In the data rows, the value 128 means zero.
Every row has a hidden score from 0 to 40. What is each row's score? 20 is about the middle. The score is a weighted sum of the row's numbers plus the product of two more (or one squared), each taken from its middle value.
[ 65 164 180  97 134 122 162 130 168 100 176 195 132 142 128 128 128 127
 127 129] -> 25
[164 136  70 156 161 111 106 107  84 140  91  98 148 128 128 128 128 127
 127 129] -> 24
[139 112  94 139 146 137 139 174 104 153  86 130 143 102 112 114 147 102
  77 109] -> 22
[180  97 118 115  83 174  75 124 116 143 115  79 115 105 128 128 128 127
 127 129] -> 7
[128  85 125 109 144 116 132 131 118 137 128 143  98  86  85  77 152 118
 114  96] -> 15
[156  70 121  88 107 172 103 127 102 131 130  78  92 112 116 118 105 139
 155 131] -> 13
[ 92 132 150  81 110 152 115 163 143 134 138 161 145 125 130 124 117 127
 127 129] -> 19
[134 108 102 135 139 106 110 156 105 173  89 116 145  95 105  99 126  81
  85 144] -> 22
[ 99 100 134  89 111 143 118 143 125 130 142 170 123 134 104 127 104 146
 139  84] -> 17
[104 174 191 162 112 119 180  45 193  51 177 161 110 189 184 176 154 205
 204 162] -> 21
[ 93 169 179 136  86 165 157  88 159  86 184 147 141 187 141 177 125 176
 172 106] -> 23
[ 78 131 156 132 139 137 152 105 142 111 154 171 117 133 116 103 138 134
 152  53] -> 16
[138 157 109 140 137  83 122 150 108 152 108 126 156 109 121 153 138  98
 127 129] -> 22
[ 76 158 212 138 115 147 130  99 191  89 194 174 129 194 143 142 102 177
 175 140] -> 23
[102 110 108 122 159  84 133 138 105 120 135 157 145 120 148 123 168 110
 113  95] -> 19
[ 75 166 175 138 127 136 145  87 178  73 182 165 147 172 160 162 130 195
 197 107] -> 23
[ 46 140 147 101 147 111 166 145 155 130 159 185 137 152 110 113 120 150
 151  54] -> 1
[108 118 100 147 164 103 136 149  92 154 121 155 110 128 128 128 128 127
 127 129] -> 26
[112  99 103  89 123 125 142 160 128 157 129 151 109 101  86  85 128 127
 127 129] -> 24
[180 130 102 122 111 139  86 150 104 154  88 110 134  92 105 124 113  91
  85 170] -> 15
[162 181 181 195 116 115 146  49 172  77 156  91 131 128 128 128 128 127
 127 129] -> 26
[185  83  88 131  87 170 110 119 128 142 129  55 113 128 134 128 128 127
 127 129] -> 12
[115 100 128 115 111 158 126 150 130 146 117 139  68 108  93  74 158 140
 143 100] -> 8
[ 87 121 161  76  91 139 155 123 158 122 159 165  95 129 103 114 141 155
 170 102] -> 19
[152 159 110 186 173  56 142 119 117 133 111 121 128 128 128 128 128 127
 127 129] -> 31
[179 123  71 163 150 124 113  98  88 132 111  83 150 111 143 155 104 119
 111 129] -> 14
[187 142  94 169 139 127 103 112 119 126 109 108 154 126 164 154 131 109
 125 169] -> 20
[140 134 157 129  61 205 123 116 167 106 159 117 111 153 142 148  80 170
 171 135] -> 26
[142 132 141 115  79 162  92 130 176 115 150  95 131 163 194 146  46 152
 147 171] -> 19
[145 177 184 146  89 155 115  72 183  66 174  70 156 186 194 208  82 178
 176 191] -> 16
[143 158 181 152 105 155 140  62 194  74 176 103 134 188 190 186 112 189
 203 185] -> 32
[168 121 100 135 140  96 112 182  86 164  93 125 157  90 122 102 144  78
 127 129] -> 20
[121  96 126  98 111 149 126 138 113 158 119 149  89  88  80  74 135 117
 122 103] -> 17
[ 62 137 135  98 136 115 159 135 138 121 151 194 127 135  96 106 153 148
 157  51] -> 22
[138 108 105 126 130 113 116 161  78 177  87 109 125  86 116 115 130  79
  81 154] -> 21
[146 122 103 126 146 110  99 160  94 166  96 121 147  90 144  92 133  82
  87 140] -> 20
[111 160 167 166 154 109 155  70 203  60 184 128 181 202 208 194 136 161
 172 168] -> 13
[155 166 176 151  77 159 140  68 194  66 166  94 141 185 128 128 128 127
 127 129] -> 20
[129 132  92 149 172  90 154 137  92 128 111 119 156 121 115 130 126 107
 100 122] -> 20
[ 90 173 182 146 106 163 185  84 196  86 200 157 114 186 135 172 127 203
 199 130] -> 32
[144 127  91 146 127 108 129 155  95 160  96 128 134  87 105 110 148  95
  82 113] -> 22
[ 69 156 168 121  93 149 143 133 174 107 181 165 138 163 115 146 125 173
 171  83] -> 18
[120  98  88 136 164 105 102 133  70 142 113 141 143 106 112 120 149  97
 109 116] -> 17
[ 80 122 131 111 138  92 140 146 140 126 144 168 160 135 112 144 142 131
 130  68] -> 5
[150 126  87 132 142 119 139 149  80 169  86 101 153  82 134  99 144  92
  83 145] -> 25
[172 100 104 150 129 125 117 141 107 142  73  94 124 112 135 121 137  82
  93 163] -> 2
[184 133 136 118  66 173  95 145 146 119 119  34 147 146 162 144  93 127
 127 201] -> 19
[141 140 104 167 171  81 131 140  98 142 100 124 157 130 122 134 157 110
 127 129] -> 26
[184 138  97 172 144 117 135  82 126 112 125  99 144 160 155 185 117 118
 124 171] -> 19
[114 117 152 103  59 176 142 119 157 125 139 147 115 138 109 125  94 156
 150  96] -> 17
[ 98 122 109 102 128 129 136 149 101 149 112 163  98 100  55  85 162 114
 131  88] -> 18
[129 128 100 123 154 131 148 101  96 146 108 142  99 108  76  94 150 138
 139 111] -> 28
[163 114  89 123 134 137 130  86  98 136 121  75 112 115 127 128 134 140
 141 147] -> 24
[121  95 108 106 135 125 141 134 109 155 113 135  77  98  79  80 160 124
 117 100] -> 15
[140 180 169 160  89 123 130  54 180  59 174  97 128 128 128 128 128 127
 127 129] -> 24
[161 126 121 119  62 159  61  97 147 112 142  45 134 160 128 128 128 127
 127 129] -> 10
[192 115 145 136  74 184 101 108 137 110 129  44 123 148 150 150  68 155
 144 211] -> 23
[ 93 186 177 172 120 104 160  40 207  25 191 147 161 218 188 211 127 193
 196 165] -> 26
[122  96 142  83 123 128 138 149 132 140 120 147  79  87  75  76 142 131
 131  94] -> 11
[156 140 103 134 162  92 119 137 106 142  97 103 120 121 117 115 150  93
  92 163] -> 18
[133 113  87 146 141 111 118 146 116 153 104 114 137  94 128 128 128 127
 127 129] -> 24
[151 132  89 145 151 134 123 151 102 144  94  92 145 102 142 133 134  73
  86 163] -> 19
[151 130 107 168 164  99 115 156 125 148 102 128 145 103 121 121 159  82
  88 154] -> 21
[ 90 109 152 127 130 118 134 113 126 123 141 146 103 119 117 103 157 137
 137  99] -> 19
[196 110 104 126 128 141  98 167 106 178  85 112 126 103 112 108 111  89
  99 152] -> 16
[100 134 152  75 102 145 147 126 141 112 164 162  84 150 113  96 115 159
 145 105] -> 39
[ 77 142 168  85 100 148 155 104 166 110 175 151 110 153 104 126 104 162
 180  77] -> 11
[110 175 176 162 147 104 145  67 176  52 198 149 156 185 196 188 127 182
 178 127] -> 20
[130 107  87 129 142 121 120 159 100 164  78 127 128 128 128 128 128 127
 127 129] -> 20
[ 75 142 171  98 110 144 150 125 149 109 172 179 111 160 123 136 112 155
 165  79] -> 20
[ 98 115 128 133 138 118 133 164 122 147 126 181 100 111  85  77 151 121
 126  75] -> 23
[163 114  96 142 148 111 121 164  81 160  96 127 134  79 118 118 147  72
  75 161] -> 22
[142 126  93 145 165 110 127 160 121 156  92 116 134  89 116  93 138  88
  83 141] -> 22
[ 86 145 163 119 116 153 144 124 162 100 167 164 121 158 129 126 100 164
 164  64] -> 23
[157 107  87 123 142 115 137 155  97 168  90 126 134  83 111 107 158  75
  80 153] -> 18
[178 119 101 125 110 135  97 117 104 148 109  65 123 120 117 106 104 121
 127 181] -> 23
[146 121 118 130 163 104 116 174  82 165  81 121 138 101 124  93 149  80
  82 127] -> 19
[126  92 130 103 150 150 119 164 109 169 108 149  92  76  91  92 147 132
 115 118] -> 22
[182 140 127 137 109 150  97 141 145 132 109  72 152 133 158 147 102 115
 109 203] -> 19
[133 148 109 168 201  55 149 120 130 111 116 128 162 145 142 143 164 127
 127 129] -> 23
[182 133 124 142  84 187 103 101 140 115 121  50 110 151 160 160  49 141
 153 212] -> 24
[ 96  98 115 125 141 103 136 130  88 138 127 166 124 100  94 118 129 127
 127 129] -> 27
[181 150 123 160 131 110 107 111 140 123 109  84 147 134 157 137 143 107
  98 191] -> 14
[132 180 196 174 116 122 181  70 185  64 188 159 133 196 177 195 127 191
 192 126] -> 28
[113 184 179 149 134 127 173  75 177  62 187 137 110 196 168 181 132 191
 193 130] -> 29
[119 116 115 102 170 120  94 133  95 136 123 157 115 114 115 111 157 133
 127 129] -> 20
[124 119 111 134 120 113 148 138 100 170 110 147  85  95  78  87 144 110
 112 117] -> 26
[134  97 119  80 128 150 151 125 113 138 127 130  60 108  90  81 136 139
 129  97] -> 20
[177  93 101 107 103 186 100 116  99 157 116  64  99  93 108 138  81 127
 127 129] -> 6
[112 116 144 125 148 139 148 128 106 128 124 133  68 121 119  96 140 145
 143 103] -> 24
[ 86 125 154  68 104 153 143 146 156 124 148 171 111 137 114 108 134 142
 160  85] -> 16
[146 106 117 120 150 118  97 158 123 166 105 138 122  96 114 119 159  81
  81 130] -> 9
[197 121 118 133  85 187  92 150 121 145 113  57 129 118 144 132  87 117
 111 198] -> 26
[172 105  97 119  97 168  74 114 106 148 100  65 118 106 128 128 128 127
 127 129] -> 10
[141 125 117 124  92 121  67 129 140 105 135  84 145 147 185 159  79 143
 125 158] -> 22
[120 129 146 109  90 166  76 117 178 122 145 103 145 166 183 148  64 140
 127 129] -> 2
[162 153  90 151 147 120 108 136  85 146  82 127 150 112 121 130 125  88
  96 136] -> 24
[117 129 148 106 131 155 159 122 132 106 153 154 100 154 128 128 128 127
 127 129] -> 32
[ 88 141 160 100  94 138 176  96 153 101 169 172 116 153 121 126 112 168
 172  89] -> 25
[105 162 134 139 142 122 121 143 138 122 128 177 163 139 126 139 145 128
 114  64] -> 25
[150 119 100 140 161 104  99 158 102 157 107 120 138  80 117  88 150  74
  77 153] -> 22
[139 138 157 103  39 196  88 134 169 116 141  83 114 163 162 154  59 156
 162 151] -> 18
[127 124  83 156 155  83 127 139 119 148  98 149 154 100 137 126 148  90
 103 121] -> 19
[124 144 101 150 163  92 127 160 111 146 105 141 140 110 146 134 162 127
 127 129] -> 26
[ 98 143 151 102 111 142 161 129 141 119 155 171  97 143 119 118 126 127
 127 129] -> 29
[ 79 155 164 103 121 158 170  97 158 105 166 185 134 143 131 165 119 170
 181  71] -> 12
[105 146 184 152 106 154 181  55 186  74 192 136 117 174 157 167 126 198
 212 135] -> 38
[103 174 151 200 166  46 203  68 154  73 166 141 162 188 178 176 146 144
 127 129] -> 25
[173 123 103 159 140 124 119 141 124 147  90 107 123 109 141 126 126  81
  94 165] -> 16
[130 113 101 139 136 103 132 152 112 133 104 135 119 114 108 136 150  83
  98 129] -> 11
[ 78 157 161 100 118 133 153 158 143 131 150 177 115 141  85 126 153 147
 151  47] -> 21
[122  98 138  96 138 141 130 149  88 140 127 138  91 107  98  91 144 150
 139  81] -> 25
[104 108 130  88 127 150 122 134 106 145 115 160  91  98  66  93 157 121
 128 105] -> 12
[108 108 150  74 106 145 142 102 139 139 134 145 111 119  98 115 112 128
 127 129] -> 20
[146 106 130 126 120 150 107 171 110 165  81 131 131  84 112  97 121  85
  93 152] -> 17
[103 107 121 110 146 122 119 126  73 141 125 160 141 108 106 114 132 114
 116  73] -> 16
[122 178 189 167  97 153 158  50 188  48 186 122 128 182 210 198 107 194
 188 160] -> 28
[ 87 132 138 108 131 132 116 152 137 128 149 145 128 128 128 128 128 127
 127 129] -> 18
[172 117 110 115 116 130  85 141 120 133 104  80 163  98 152 145 107 105
  91 177] -> 13
[121  99 136 104 118 126 104 190 131 170 103 130 123  84  96  91 117  93
 106 131] -> 17
[144 170 146 182 133  86 179  49 142  65 152 127 127 196 183 187 125 152
 161 171] -> 23
[166 130  55 143 160 126 133 122  84 132  96 104 139 119 137 132 131 107
 112 128] -> 31
[119  92 145 100 115 150 133 121 102 137 132 144  96 128  84  93 140 148
 153 112] -> 17
[140 122  92 128 138 121 129 171  86 157  97 138 146 103 118  96 128 127
 127 129] -> 31
[ 90  97 148  95 116 150 109 153 141 112 152 139 148 133 169 133  79 135
 140  96] -> 2
[ 85 112 134  84 111 144 137 144 132 136 138 170 123 142  95 114 121 146
 147  64] -> 16
[ 86 105 134  95 127 135 132 146  90 152 137 165  85 100  87  87 165 143
 129  98] -> 23
[109 106 132  94 133 119 122 154 108 156 125 171 105  94  82  81 142 119
 124 100] -> 19
[ 81 140 140 100 135 116 134 128 142 127 144 127 128 128 128 128 128 127
 127 129] -> 14
[186 108  80 147 127 139  97 158  97 170  90  67 120  92 106 120 128 127
 127 129] -> 22
[ 94  94 120  96 139 116 132 165 101 148 109 152  94 113 111  81 138 123
 129  91] -> 16
[149 140  90 152 143 116 150 157  95 158 104 120 156  99 112 141 148 127
 127 129] -> 29
[ 92 116 140 103 106 160 152 128 160 128 143 157  99 117  78 131 125 162
 159  85] -> 23
[119  84 133  87 127 141 148 120 109 143 121 166 113 111  69 103 144 136
 120  73] -> 12
[124  93 114 116 142 123 123 147  97 148 110 127 128 128 128 128 128 127
 127 129] -> 17
[131 183 149 203 164  61 184  40 164  60 169 143 157 203 205 197 158 169
 163 145] -> 28
[122  98 110 104 139 100 109 167 101 159 124 143 129 103 101  96 137 120
 105 114] -> 20
[176 135  95 178 158 122 106 113 129 125  99  93 137 122 152 138 126  97
 112 183] -> 21
[155 153 114 166 138  91 120 124 107 141 108 127 128 128 128 128 128 127
 127 129] -> 25
[153 139 140 109  56 196  66 125 152 122 133  73 130 156 174 149  40 127
 127 129] -> 23
[102 113 134  86  92 174  96 103 140 123 145 128 125 137 138 136  81 150
 142 116] -> 11
[ 98  99 134  87 113 157 142 150 125 141 126 161  71  97  77  68 153 124
 129  81] -> 13
[ 91 139 159  86 112 143 151 122 154 129 152 164 127 137  93 114 113 146
 148  74] -> 13
[148 146 105 160 165  85 119 143 111 156 110 133 175 104 144 136 149  85
 101 140] -> 17
[145 120 132 108 101 136  67 144 122 118 122  85 141 117 167 126  93 120
 111 146] -> 24
[120 195 189 151 112 129 162  56 193  63 172 124 137 201 158 197 128 204
 210 154] -> 38
[ 88 162 188 127  99 138 155  95 183 102 189 150 131 179 135 170 149 190
 191 122] -> 32
[105 166 158 154 140 128 124 138 168  79 171 161 193 187 184 191 121 148
 150 133] -> 20
[131 136 139 137 100 135  58 159 161 104 140 106 128 128 128 128 128 127
 127 129] -> 23
[114  87 129 104 132 126 123 149  96 152 118 129 112 128 128 128 128 127
 127 129] -> 16
[117 185 212 164 113 118 169  52 197  48 191 146 150 204 163 188 154 195
 207 151] -> 33
[164  87  87 133 131 160 119  97  89 128 118  81  93 121 131 125 117 139
 128 143] -> 22
[140 117 109 156 134 101 108 144 113 147  93 118 137 113 138 128 128 127
 127 129] -> 22
[103 118 163  82 119 151 140 143 128 125 145 143 122 126 108 117 115 146
 137 102] -> 17
[132  97 120  95 129 141 119 159  90 174 117 165 103  96  88  88 126 129
 121 105] -> 23
[157 126  99 131 131 125  99 154 116 167  87 116 144  93 123 124 123  87
  72 146] -> 16
[108 124 105 134 182  63 138 126 108 121 135 160 138 147 133 147 156 118
 125 105] -> 16
[ 73 129 160 113 126 133 155 133 141 136 142 190 104 121  95  95 131 140
 127 129] -> 30
[173 159  96 192 165  92 138  96 114 110 119  89 162 128 165 168 118 123
 115 180] -> 26
[113 158 188 136 117 151 158  91 204  61 199 143 142 195 165 195 118 201
 191 131] -> 16
[108 147 126 142 157  99  90 140 132 129 128 155 177 138 150 153 128 129
 106  94] -> 11
[126 115 110 134 153 129 108 165 111 168 106 134 130  90 140 100 140  80
  86 120] -> 14
[150 141 112 145 153 102 108 139 125 150  95 141 157 120 138 148 133  81
  94 160] -> 17
[128 119 120 129 129 102 107 179  96 157 105 114 133  88 114  96 134  68
  75 127] -> 19
[132 130  94 134 148  97 124 165 101 157  96 123 158 110 106  94 148  85
  73 112] -> 22
[178 120  70 179 147 126 129 143  88 153  86  94 125 131 112  98 136 112
  95 140] -> 30
[116 159 186 158 122 109 166  77 206  28 193 155 140 208 208 199 116 183
 191 154] -> 22
[130 108 107 133 131 119 106 158 113 160  97 122 143  75 121 116 117  88
  81 157] -> 20
[130 111 116 127 119 120 116 154  96 165 119 136 120  76  85 128 128 127
 127 129] -> 29
[103 156 164 129  99 161 161 108 169  92 174 123 113 162 133 141 108 169
 174 108] -> 23
[132  79 112  86 150 151 125 177  99 160 103 145 115  93 122  91 135 100
 103 112] -> 17
[128 101 113 103 150 143 141 131  93 147 107 149 120  83  81 113 170 118
 116 114] -> 20
[135 131 111 148 147 105 129 165 101 167  84 113 141  92 116 114 151  79
  77 142] -> 24
[138 121 109 110 137 127 101 189 101 153 100 112 122  84 128 128 128 127
 127 129] -> 21
[102 127 163  87 116 142 141 115 150 113 151 162 104 142 132 148 133 172
 168  96] -> 16
[154 120  91 141 161 100 132 160 119 163  94  89 138 128 128 128 128 127
 127 129] -> 19
[163 135 108 133 132 101 104 165 125 163 104 105 146  99 132 102 137  82
  84 145] -> 18
[151 132 106 131 150 127 119 139  91 160  99 141 126  96 100 112 126  74
  71 115] -> 21
